One turn moves each row of this set onto another row. After a few examples, where does it send each row asked below?
Z154: [-29.2   5.6 -11.2  21.5  17.4  24.0   2.2   4.9  27.8   7.2   8.7  10.7
 -18.8   0.8  12.2 -13.8]
Z899: [-25.4  13.8  -4.9   3.6  -2.0  22.5  12.5 -14.6   3.9  15.6  10.0  12.9
   2.2  14.7   0.2  -7.7]
Z540: [-25.5  19.2  -9.2  16.5  -7.3  14.1   7.0 -14.8   5.0   7.2   0.2  14.9
   5.6  26.0   5.3  -3.5]
Z894: [-38.8 -13.4  -6.5  29.3  -4.1  22.8   0.6   3.0  -7.9 -11.7  -2.7  10.4
 -21.2  14.4  -2.7 -12.7]
Z982: [-18.9   9.1  -2.7   7.5  18.1   0.1   8.0  -1.1   7.2 -25.4  16.1   0.8
  -5.0  -3.4  24.9 -14.8]
Z714: [-21.6   8.2   2.3  -1.4 -13.1  20.7   4.8   0.1   5.3 -12.7   9.4   2.6
  -1.6  16.3 -11.7  10.9]
Z667: [-28.5  -3.6  -4.1   6.6  15.5  32.0  -7.7  15.1  -1.4  -4.0   0.6  13.4
 -14.5  -7.3   4.5  15.3]
Z352: [-28.5   4.9 -12.2   7.2  -2.8  27.8  -1.1  -0.4  -3.8  17.3  13.3   0.1
 -10.8   0.1 -13.1   6.4]
Z752: [-13.3   0.6   2.6  10.9 -15.4  10.0   5.0  -1.9  -5.3 -27.7   2.7  -6.5
  -8.5  16.5   9.1  -0.4]
Z605: [-35.9   6.4 -12.8  17.1  -0.9   4.3   7.0  -3.5   3.4 -20.1  23.4   2.0
 -12.2  10.5 -12.4 -23.8]
Z907: [-30.5  10.8 -22.7  19.6  -1.8  18.1 -12.9   5.3  -2.5   7.9  13.6  -3.0
 -12.1  -1.4 -11.7  12.7]
Z478: [-30.0   2.4  -6.7   8.8  16.0  31.1   5.5  -0.2  14.1  18.7  11.9  12.0
 -15.1  -3.7   6.5 -11.0]
Z333: [-13.9  12.9  -5.5  26.0   8.1  -2.3 -12.1   3.0  -0.2 -26.6  16.9  -2.8
 -18.1  -2.9  16.9  -6.4]
Z721: [-45.8   4.5 -15.0  22.1  21.2   6.8  -1.8  -3.7 -16.6  -8.5   9.3  19.3
  -4.5   1.6   6.9 -16.1]
Z426: [-26.6  14.7  -1.1  -2.6  21.6  13.7  11.4  -1.2  16.9  -9.2  12.3  19.6
   4.9   0.9  12.8  -5.6]
Z414: [-18.7   3.9  -1.8  35.4   3.6  -2.7  -8.4  -1.3 -12.2 -20.0   3.7   1.4
  -3.9   3.1  21.0   4.8]
Z161: [-22.7  -6.1  -8.1  17.0  12.5  13.6  -9.3  10.4 -18.8 -17.4   0.8   1.0
 -14.9  -8.7  20.6   8.8]
Z703: [ -7.9   2.6  -3.1  33.7  -3.6   4.0   3.7   3.0   3.5 -27.9   0.3   3.9
 -14.9   6.5  18.5  -7.9]

Z899 -> Z478
Z540 -> Z154
Now these:
Z333 -> Z414
Z752 -> Z982
Z721 -> Z894
Z667 -> Z714

One turn moves each row of this set onto another row. After a few examples, where does it send each row asked below?
Z840: [ 23.2 -16.3  10.3  12.2 -18.5   3.0   9.6  -6.7  -4.1 -17.0  30.3  -7.0
  -0.2   8.7   5.8   9.2]
Z388: [  3.2 -17.2  13.8  13.9 -13.2 -12.5  15.2 -22.2  -9.1  -8.8   4.2   0.9
   1.5  -4.6 -38.9 -21.5]
Z203: [ -1.7 -30.0   2.5  17.6 -12.3  -7.4  10.8 -27.1  -9.1  -4.2   7.4  -2.9
   9.1  -5.5 -33.5 -23.0]
Z859: [ 20.5 -28.9   7.9 -15.2 -19.1   6.1  15.5 -19.8  -8.7 -14.7  41.3  -9.0
   0.3   7.7 -12.8 -15.1]
Z444: [ 22.7 -17.5   6.6 -11.1 -19.9   9.8  15.2 -28.8  -7.6 -19.1  42.3   3.7
  -6.3   8.6 -17.9 -19.1]
Z524: [  7.1 -20.1   5.7  -4.9 -12.6   4.3  -6.6  -0.3   5.4 -19.1  22.8  -4.9
  -9.0  -1.9 -32.8   8.1]
Z82: [  8.1 -20.2   0.8  -4.4 -18.0  -8.9   9.9 -17.9   2.6 -14.4  24.1  -1.1
   8.8  -6.8 -31.5 -34.2]
Z78: [ 23.9 -17.9  14.8  15.8  -3.9   0.7  14.4 -15.1 -11.2 -20.8  25.5   6.7
   7.2   8.1   5.2   8.2]
Z459: [  1.1 -12.4   3.2  13.8 -13.2  -4.3  13.9 -26.2 -18.7  -0.2   3.1  -7.4
   7.1  -1.4 -34.1 -19.5]
Z511: [ 29.7 -23.3   9.0  18.4  -6.9  12.1  16.8 -11.4  -5.6 -10.4  27.1  -3.0
   3.5  15.5  -5.8  10.8]
Z472: [  9.4 -34.7  19.5  18.3 -17.2   4.5  17.8 -32.2 -15.3  -7.6  18.3  -2.7
 -13.0   9.8 -25.4  -0.6]
Z240: [  9.0 -32.1 -12.0  17.4 -11.1 -14.7   9.8 -24.2  13.2 -19.7  27.5   8.3
  -2.4   4.8 -11.7   5.0]
Z14: [  3.2 -33.7  20.5  14.6 -15.4  -1.0  14.6 -30.2 -25.0  -8.1  16.0  -6.5
  -4.3   4.9 -12.5   1.1]
Z904: [ 21.7   2.0  -8.4   0.1  -3.2  -7.2  22.8 -15.0 -12.5 -10.0  18.4  -4.0
   2.4  14.3 -13.2  12.0]
Z369: [ 16.2 -15.9  -6.9  -6.6 -20.4   1.7   1.6 -12.5 -13.5 -13.6 -13.8   2.2
   4.2   4.9 -24.7 -14.3]
Z579: [ 21.2 -12.7   6.2  18.1 -16.7   3.9   5.4 -20.3  -2.3 -24.8  34.4  10.0
  -2.1   5.8   6.4   2.5]
Z132: [ 15.3 -25.4  -3.7  -3.3 -19.6  -3.6  -0.7 -15.9  -3.2 -22.0 -10.2  13.8
   2.2   0.5 -26.2 -18.6]
Z475: [ 17.1 -21.3 -14.6  -5.9 -21.5   6.3   0.0 -14.9 -11.4 -11.0  -9.8   0.0
   7.0   5.1 -24.4 -16.4]
Z157: [ 16.4 -16.3   7.4 -15.2 -18.0   3.9  12.7 -27.0 -17.8 -19.5  40.1  -0.6
   2.7   4.1  -5.5 -17.3]
Z341: [ 11.3 -10.8 -21.7  12.7 -14.6  -2.1  12.5 -22.6  -8.5  -3.2  21.0 -11.9
   1.8  13.1  -8.0  12.8]
Z273: [  5.3 -22.0  19.3  18.5 -15.6   1.8  13.9 -39.7 -24.0 -12.1  16.8   5.9
 -10.9   6.9 -17.6  -2.2]
Z553: [ 11.4  -2.8   1.3  -7.5 -18.4  -6.0  13.2 -16.1  -7.4 -10.5  19.8  -5.3
   6.8  -3.2 -32.1 -30.7]
Z707: [ -6.4 -22.6  -6.3  -1.6  -9.2   2.4 -16.3 -15.4  -7.1 -21.6  25.4   0.6
   5.2 -10.2 -12.1   4.1]
Z172: [ 17.8 -16.1  -2.9  -8.8 -20.4  -3.5   1.1 -11.5  -7.9 -20.8 -11.7   9.6
   1.6   2.2 -25.4 -16.5]
Z39: [  6.1 -14.5  -9.9  -3.3 -18.3  -0.9   9.0 -21.9  -7.2  -6.0  23.0  -9.1
  13.7  -4.6 -27.1 -32.6]
Z709: [ 26.8 -18.0   0.2  19.7 -19.8  14.1   9.4 -17.0   3.3 -14.1  35.2  -0.4
  -5.5  13.2  -3.8   4.9]
Z403: [ 27.5 -19.3   4.6  24.4  -5.1  12.3  14.1 -25.4  -3.5 -18.6  30.7  13.9
   1.3  13.0  -4.7   4.1]
Z375: [ 19.3 -19.7   1.5   5.1  -0.9 -20.0  19.6 -16.8   9.7 -27.3  25.0  16.4
  -0.7   6.6 -16.7   4.2]
Z770: [  4.3   0.1 -10.0   2.0 -12.3  17.1 -10.5 -20.7  -7.2 -16.1  23.8   3.8
  -8.6   1.4 -29.2   4.6]
Z206: [  1.9 -14.2  -8.0   3.3   7.8  13.7  -6.1 -27.0 -19.0 -16.6  18.5  10.9
  11.1  -1.3 -22.8   5.2]
Z856: [ 15.1 -31.2 -11.8  -2.8 -20.3   1.8  -1.6 -18.7  -1.2 -19.3  -6.3  12.1
   4.9   1.9 -25.5 -20.9]
Z778: [  3.8 -34.5   7.5  -3.0   7.8   0.8  -2.1  -6.3  -6.2 -20.2  17.6   3.4
  10.9  -3.9 -26.4   8.4]
Z797: [ 14.8 -29.9 -24.3  11.3  -2.9  -2.2  15.0 -26.6   1.3  -9.7  29.0   0.4
  11.3  11.2 -10.3   5.1]
Z399: [ 16.2   0.0   4.2   6.0 -12.5 -20.1  17.4 -12.6   0.7 -20.3  16.6   3.6
 -11.0   7.9 -14.3  12.5]
Z340: [ 15.0 -11.9   4.1   0.2   4.4  15.6   4.2 -11.9  -6.0 -13.9  16.8   6.0
  -4.0   6.1 -43.8   9.4]
Z180: [ 14.6 -31.0 -15.4  -0.5 -20.6   6.1  -1.8 -19.0  -6.5 -12.4  -8.0   4.8
   6.5   4.0 -25.2 -17.6]

Z340 -> Z524
Z840 -> Z78
Z39 -> Z459
Now these:
Z797 -> Z341
Z475 -> Z369
Z273 -> Z444

